Each row of Y is roughly a mix of the hidden directions of one of 3 groups.
Y:
[[  6 -69   3 -16  18  -4  -2  14  -8 -10]
 [-37  10 -23   1  -6  28  -3 -43  23 -24]
 [ -4 -18  41 -11  24 -12  29   7 -44   3]
 [ -3 -23   9  35  -8   8  10 -37  48  -5]
 [  0 -19 -14  50 -20  36 -22 -18  -6 -15]
 [ -3 -25   3 -20 -11  21  23   3 -12 -58]
 [ 14 -15  11  19 -28  -2  10  52 -23  26]
 [ 20 -20  15  34 -28 -17 -18  45 -11   5]
 [ -3 -53 -32  -6  -7   7  -2  18   7 -37]
 [  0 -54  12  -1 -13   4  21  37 -24 -13]
 [ 26  -1  -7 -12 -12   9 -23  53 -35   5]
 [ 42  15 -25   6  14 -24  -7  36 -30 -10]
 [-23  -5  20  -2   2  -6  46  21 -42  20]
 [ 13  16  26  20  16 -35  12  16  -8  48]
 [ 31  25  25  -7 -12 -19   9  34 -26  33]
 [-14  37  13  -2   7   9  -6 -39  19  45]
 [ 35 -30 -16 -17   6  33  -8  -1  14 -41]
 [-30  19 -29 -12 -20  18  -9 -16  35 -35]
 [-16 -27 -22 -18   0  28  -3 -30  19 -44]
 [ 15 -49   0  -3 -15  27 -13  -3  12 -43]
 [-24 -23  -2   4 -22  34   5 -20  37 -35]
 [-12 -20  24  -7  17 -30  28  35 -25  26]
 [-22   1  -7 -17  19  17  47 -37   6 -25]
 [ -6  13  38 -26  17 -40  16  11 -12  32]
 [-10  38 -32   4  10  -1 -21 -33  38   8]
 [ 40 -44 -21  22   7  11  -3   4  -9 -32]
 [-30   3 -11 -49  21   4 -13  -7   5 -40]
 [ 20 -17   0 -46 -20 -14  27  -9 -38  -4]
 [ -7 -32  26 -18   2 -52 -24  -2 -11 -17]
 [-55  14  -7  -5  34 -23  -6 -21  14  11]
 [-18  -3  16  45 -12  -2 -44 -21  -3  24]
 [-48  31 -31  -4  -2  22   3 -30   7  -4]
 [ 14  20   8   5  27 -40  -3  23 -27  39]
 [-50   0  40   2  19 -18  18  -1  15  21]
 [-25  13  33  16 -45  12  19 -10 -18 -26]
 [ 10 -13 -36  37 -19  10 -18  39  22   6]
 [-35 -40  34   9   5   7  16 -26  23  15]
 [-32  -8   7  30 -20  25  44 -24  13   0]
 [ -8  -8   1 -35   9  17  21 -25  -9 -53]
 [ 53 -19   3  -8 -34  -1  20  23 -17 -13]
 [-11 -15 -18  -1 -26  41  -8 -30  29 -30]
 [ -1  -3 -17  21 -23  38 -15  -5  41 -32]
 [ 29  10  30 -19  -7 -14  17  22 -43  27]
 [ -2 -32  27 -13   2  -4  32  31 -40 -15]
 [  7  -6 -32  39 -24  26 -29  27  14 -11]
 [ 19  18  16  27 -40  15 -34  31   7  11]
 [ 13   7  25  36 -26 -19  -7  32  -6  38]
 [  3  33 -15 -23  27 -25   0  22 -44 -12]
 [ -3  16   5  38 -20 -21 -34   8  18  40]
 [  2  23  -8 -17  34 -41 -37  -3   4  26]
 [ 54 -27 -16  20  13 -19  -2  20 -22   0]
 [ 11  13 -23  14  -8 -19 -52   9  29  25]
 [ 26 -52  -6  -1  -6  21  -7  39 -13  -5]
 [ 21 -20 -10   4  13 -28  -9 -26 -11  54]
 [  9  21  -3   2  32 -43  -7  15 -26  38]
 [-10  -2   1 -21  26 -38   4 -21 -28  43]
 [  9 -49  26   6  -2  29  26  12 -25 -17]
 [-21  41  16  -1  25 -28  -7  12 -11  40]
 [ 10 -58   2   6  -4  30  16  -6  14 -28]
 [ 42  10 -42  17  14  -2 -25  18 -19 -19]
 [-13 -37   6  38  14 -23  17  -9 -18  35]
 [-31  35 -26  -6  16   2 -10 -43  24  -1]
 [-18  -9 -35  13 -23  16 -35 -16  40  -8]
 [ 11  -2  -3   6 -37  40   2  10  23 -45]
 [ 45 -22  23  17 -14   0 -17  41 -14  10]
 [ 11  -6  11  24 -37  -8 -49  28  14   5]
 [-22  26  24 -42  21 -14  13 -11   9  35]
 [-26 -17   6 -12  36 -19  36  26 -30   9]
 [ 33  -2  12 -34  -7   6 -15  17 -25 -46]
 [ 16 -12  15  -2 -24   4  15  51 -41   4]
 [-23 -21  11 -18  30 -56  -4 -10  -9   3]
 [ -9  51 -19   5  18  19   8 -17  21  35]
 [ 15  14 -12 -18  31 -29   4  20 -51  -8]
 [ 28 -16  18  -4  25 -20  14  22 -51   8]
 [  0 -19  32   1   8 -35  24  34 -29  23]
 [ 18  17 -40  38  -5   4 -14 -24  32  14]
 [-24   1   3 -24  42 -30  13   0 -40  -7]
 [ -7 -41  50  -8   2   2  34   1 -18   2]
 [  9  29  -9 -13  46 -27  18 -23  20  22]
 [-19  56  -9 -15  20 -22 -21 -20  -5  13]
 [ 11 -24  36   0  18 -39  24  19 -19  25]
 [ 25  51 -18  -2  11 -17 -33   7  12  24]
 [ -2  -8  20 -52   5  -5  23  34 -16 -23]
 [-27 -29  40  -2   6 -10  16  -3 -20  41]
 [ 19 -27 -31  20 -28   7 -30 -10  27 -25]
 [ -8  53  -2 -24  38 -17  19  -3  -3   9]
 [-17  15 -11  15  28 -37  -9 -20  18  43]
 [-37  12   7  21 -10   6  -8  -8  57  12]
 [ 20 -10 -34  44 -20  16 -17 -25  24   1]
 [  5 -43  12  17 -37   8 -26  32  -6 -15]
 [-14  11   8 -39 -12  11 -32  38   6 -33]
 [ 11  14   5  40  31 -28 -13  33   4  27]
 [  5 -38  -8  -8  -2 -10  -6 -49   1 -39]
 [-33 -22  21 -26   6 -13  -5  51 -12   8]
 [-13 -13   3 -26  24  20  53 -23 -19  -2]]
Here is one row of each group, with its name. Which group are the others in?
[-18  27  28  33 -26  -6   9  17 -25  33]	(77)
[ 23 -10  -1  -2  36 -26  -4  -2 -47  30]	(114)
[ 23  21  13 -31   3  14  47  22 -20 -17]	(85)

[ -9   6  26 -14  -8 -29 -17  29  20  48]	(85)
[ -3 -17 -37  -6  -1  22 -10 -42  22 -34]	(85)
[ -9  -9 -22 -23  11  33  15 -40   1 -39]	(85)
[  7   6 -18  28  41 -31 -24   1  -4  35]	(114)
[-35 -10  39 -28 -15  18  32  -4  -3 -23]	(114)
[ -3  12 -36 -17 -38  19 -16 -33  29  -4]	(114)
[  8  13  31  25 -36 -12   5  37 -27  22]	(77)
[ -5 -12   7  33  17 -28  18 -24  -6  50]	(85)
[ 12 -26 -12  23 -13  -2   8  63  -9  -2]	(85)
